Rows swapped in pairs by one turn or mirror: which row each one swaps with
The rows were stretched afterwards, more along some directions than others.
gato: [  5 -10  -1  33   6 -11 -17  50 -28 -12  27 -10   9  28   9 -11 -11 -16
 -11 -12  10 -16  24 -13 -39]
goli: [-21 -12 -20  -6  -2 -20   1  18 -11   1  18 -29   4  13 -20   6 -14   6
  14  -3  23  -9 -14  15 -36]
Memuz: [-18  15 -35  27  -9 -10  -4  38  -8  -5  31  17   7   8  23  12   4  14
   2 -10  -7   3  32   9 -20]
vap: [  5 -36  -3  33  14 -20  -3  27 -27 -27  33 -10  31  36 -15 -12  -2  -5
  26   6   3 -27 -16  -6 -35]
lig: [-19  -1  -8  -7  -4  -3 -16  10  11 -16  14  14 -11  12  37  11   5   9
  -5  -5  24  16  30  16 -14]
makud: [  2 -26  11  18  35 -13   6   6 -20  -8  33 -19  10  40  14 -16   3 -10
   8   6  -1 -21  12 -26 -29]
negi: [-14  -7 -18  -3  -8   1 -12  10  11 -19  23  11 -10  11  38   9  11  10
 -11 -14  22  21  29  18 -12]
lof: [  3  -9  -7  40  -4  -9 -18  53 -21  -8  33   8  15  30  22  -6  -7   0
 -12 -14   9 -10  18  -2 -36]
fegat: [ -7 -34  -1  28  16 -20  -1  41 -24  -5  32  10   4  32  14  -7   1 -20
  -9   2   0 -39  -3 -12 -13]
Buba: [ -2  19 -12   6  15 -12 -10 -11   1 -17   7 -25  -3  21   4  -4   9 -24
  12   4   2 -18   9   5 -16]
butul: [ 11  18   3   4  -2 -15  -4  25  10 -20  20  -3  12  37  27  -6 -16 -23
 -14   1  16 -11   4  16 -18]
Tida: [-24  -9  -6   0   3 -10 -23   5   9 -16  17  14 -17   7  27   4  11   0
  -4   1  14  -4  31  -3  -6]
zari: [  0  -4 -23  39  -7  -1 -12  46 -24  -8  38   3  17  15  11   4   0   6
  -8 -20   7  -4  26   4 -28]
Vusel: [ -2 -19  -3   4 -19   9 -18  20  -1   0   3  21  -9  14  12 -15  -2   4
  -4   1  -8  -9  -5 -23 -15]
keko: [  0 -22  -4   3 -10   9 -12  25  -6   2   6  19  -9  13  12 -13  -2   7
  -4   2  -8 -12  -3 -26 -19]
sokeb: [ -7 -33  -7  26  14  -9  -2  15 -26 -33  37  -5  26  35 -12 -14  -1 -14
  38   7  10 -30 -15  -7 -47]
gapez: [  1 -26   9  27  38 -12   3   8 -23 -14  38 -23  10  47  16 -14   8  -8
  11   8   3 -26  13 -22 -34]
lepe: [-15  -9 -14   3  -3 -31   0  14  -5   6  15 -27  -2  11 -15   1 -17  -4
   8  -4  19 -12 -14   4 -22]
Zuk: [  9 -25   4  26   7  -8 -17   9 -28 -40  24  -6  13  39  -9 -15  -5 -19
  37   7   8 -33 -19 -13 -29]
gupof: [ -1 -35  -4  28  19 -18  -1  38 -23  -9  33  16   0  27  10  -8   8 -20
  -6   7 -15 -49   0  -5  -8]
Zali: [-11 -22 -17  -2  13 -13   8  31   4 -23  30 -15  15  28  17   2 -20  14
  -6 -15  39   7  32  24 -47]
duso: [ -2  13 -12  31  -4   1 -14  35 -18 -16  25  -1  13  20  21   0  -5  -6
   0  -6  13   7  23  -2 -40]
fus: [  3  16  -2   7  -7 -16  -8  27   2 -13  23   8  12  34  34  -1 -15 -15
 -20  -2  -1  -3   6  17 -17]
Saf: [ -7 -22 -26  17  13 -20  -2  12 -22 -25  30  -1  15   8  -6  15  13  11
   9  10  -1 -27  20  -6   2]
guvel: [-23  -4 -17  -3 -14 -23  -3  12  -5  12  18 -18  -5   8 -14   3 -17   9
   8  -4  15  -6 -10   8 -28]
nog: [ -5 -38 -24  22   9  -7  -1  33 -17 -20  32  11  21  14  16   6   4  23
   9   7  -7  -9 -11  39 -32]
fodu: [-25 -20  -5  14   4   8 -10  32 -16 -14  31  14  14  20   9   0  12   2
   0   2 -22 -15  16  16 -34]
Rike: [ -5 -29 -13  -1  12 -18  15  25   2 -22  28  -8  11  26  16   3 -23  13
  -6 -10  39  -1  29  20 -34]
dodag: [  6   6  -1  35  -5  -8 -17  40 -26  -8  27   4   9  16  18  -5  -8  -8
  -5 -15   8  -8  23  -3 -25]
zin: [  3  24 -11  -3   8 -14  -4 -12   2 -14   5 -23   1  23   9  -4   2 -21
  13   1  12  -7  -3  18 -13]
zaruz: [ -1 -34   5  23  24 -20  -2  22 -30 -28  26 -21  21  33 -21 -23 -10 -16
  38   5   8 -30 -19 -17 -45]
Ful: [-19 -18 -11  -9   7 -10 -10  20  11  -7  16   5 -10  12  34   6   5  11
 -20  -5  15  13  27   4 -17]
bigil: [  5 -30   7  22  39 -14   9  10 -21 -17  38 -25  17  49  10 -12   5  -5
   7   4   7 -17   6 -14 -37]
letil: [ -5 -14  -9  47   1  -4 -14  45 -25 -13  37  -3  11  20  10   2   2 -11
  -9  -4   7 -14  26  -1 -29]
fofi: [-14 -20 -14  -4   5  -5 -15  22  10  -5  15  17 -13   8  32   5   6   8
 -15 -12  13   0  31   6 -14]
bip: [ -5  19  -1  -5  18 -17  -2 -11   6 -11   6 -26   0  20   3  -1   6 -20
   7   4   2 -16   2   1  -8]
Letik: [  3  14  -6  -8  19  -8   7  -9  -5 -19   4 -37   6  26   9  -6  -3 -23
  19   3   1  -5 -14   7 -29]
Ronuz: [-17  17 -24  15  -8  -7 -10  22   0   3  26  12  -2  11  31  -3  -9   3
   7 -19   1   3  30   4 -21]
bodi: [  1   2 -13  -2  15 -10  16  26   7 -31  24 -26  22  29  27  -6 -29  -5
  -3 -16  41   5  25  32 -38]
kuzu: [ -7 -16  -7  -9  10  -5  -8  21   5 -16  18   2  -7  15  39  -5  -5  -1
 -14  -7  18  13  24   6 -19]
lat: [-15 -13 -15  -1 -11 -24   5  19  -4   6  12 -28  -4  13 -11  -1 -23  -6
  20  -3  19  -6 -17   7 -30]
dapus: [ -7 -20 -34  25  10 -29   3  17 -23 -24  38  14  27   8   5  11  13  11
   4   3  -3 -18  23   5   0]
favim: [-16  17 -20  21 -13 -11 -14  26  -4  10  20  16  -3   1  21   2   0   8
   5 -13  -1   2  35  -5 -17]
Pas: [  1   9  -4   8  24 -14   1  -1   2 -16   3 -38  -2  29   8  -5   3 -20
  17   5  10 -17  -3   4 -24]
Lalu: [ -8 -14  -7  -4  12 -17  14  29   7 -17  22 -16  11  28  24  -1 -28  -2
  -8 -19  45   9  29  26 -36]
maba: [ -1   0   0  39  -3   2 -31  31 -25 -18  34  -7   6  31  15 -13  -5 -12
   7 -11   7  -8  20   1 -36]
Vumep: [ -1 -12 -18  17  15 -27  -2  11 -21 -21  27   4  17  11  -5   5  12   6
  12  11   6 -30  22 -15  -1]
vukev: [  5  13  -9  -9  22 -15  10  -5   7 -14   2 -31   5  26  14  -8  -2 -19
   5   0   7  -6  -6   9 -21]
dozi: [  4 -34  -1  30  18 -18  -1  21 -28 -29  33 -12  24  32 -20 -12   2 -16
  35  -3  14 -32  -7 -11 -34]
Luf: [-21 -33 -12  21  21   5   1  47 -27 -16  38  -6  24  32  -5   2   5   7
   3   0 -12 -15  16  15 -50]
tuv: [-22 -13 -16  -9  10 -16 -15  20   5 -13  22   7  -7  13  29   8   5   4
 -16  -8  19   4  37   4 -17]
Farab: [ -4 -36  -3  23  15 -19   3  41 -23  -6  27  16   6  27  10 -13  -7 -18
  -7  -4  -3 -38  -8  -8 -13]
Zan: [-17 -29  -9  16   8  11 -11  40 -19  -8  31   7  19  21  -2  -2   9   0
  -2  -5 -14  -6  19   9 -42]
zel: [ -2  -3  -2  36  -5  -5 -19  46 -22 -10  31  -1   9  20   6  -3   0 -10
  -3 -17  14 -12  26  -7 -31]
boro: [  5 -30  -8  29  22 -21   1   9 -29 -32  32 -11  27  27  -7 -11  -1 -15
  33  11  14 -19 -10 -11 -33]
vete: [  3  13 -14  -2  11 -10   7 -17   4 -29  15 -28   5  29  12   3  10 -18
  16  -3  14   1  -2  17 -16]
finu: [ -8 -18  -3   4 -13   5 -15  31  -3  11   4  26  -8  10  12 -16  -5  12
 -12   0 -11 -10   0 -23 -17]
nenil: [-14 -37 -19  22  -1  -7  -8  27 -15  -9  31   6  16   8  15  11   9  18
  11   1   0  -4  -5  36 -36]
Nuf: [  8 -30  -1  29  13 -12  -8  17 -22 -30  32 -16  26  36  -5 -10  -4 -15
  37  12   6 -28 -17 -19 -41]
mavi: [  1 -24  -5   4 -17   7 -12  27   0   1   5  24  -7  16  16  -9  -4  10
 -13  -7  -2   1  -6 -16 -17]
losib: [-17  -7  -4 -12  -2 -10 -25  11  13 -10  12   6  -8  17  29  -6   1  -1
 -16  -7  22   6  27  -1 -15]
ropim: [ 11   5  -4  41  -2   0 -20  38 -17 -14  28  -5  19  18  28 -12  -8 -11
  -3  -7   8  -8  14  -1 -32]
lavi: [  5 -32  -2  21  12 -16  -5  20 -29 -28  31  -6  22  31 -18 -13  -5  -8
  38   5   7 -25 -11 -12 -37]
Fep: [ -9 -10 -14  -5  12 -11  11  26  -5 -25  32 -23  21  27  22   0 -21  10
  -4 -10  43   4  30  27 -46]
lifuz: [-17 -29 -15  20  15  12   1  40 -19 -22  32  -5  28  32   1  -4   7   4
   9   0 -10 -12  10  21 -51]
Bivo: [  0 -36   7  23  41 -20   8  16 -25  -6  34 -16  12  45   7 -12   5  -6
   4  10  -3 -32  13 -27 -31]
ros: [ -2  20 -13   0  21 -17   5  -1   5 -16   0 -32   3  16   5  -4   0 -21
  12  -2   5  -9   0  14 -15]
tabid: [  0 -36  -9  28  14 -17   6  19 -24 -29  40  -1  26  31  -9  -3  -1  -3
  33  -2  13 -21  -4 -13 -28]
sas: [  5 -28   7  27  29 -16   6  31 -25 -14  27   9   5  30  11  -9   3 -25
   3   3   0 -45  -9 -16 -13]
nafe: [-25 -25 -23   2  -6 -24  -4  20 -13   3  25 -24   0  10 -13  12 -11   4
  16  -3  17  -8 -10   8 -32]

Bivo is swapped with finu
tuv is swapped with ros
Zali is swapped with lepe
nafe is swapped with bodi
zin is swapped with lig
Buba is swapped with Tida
Ful is swapped with vukev

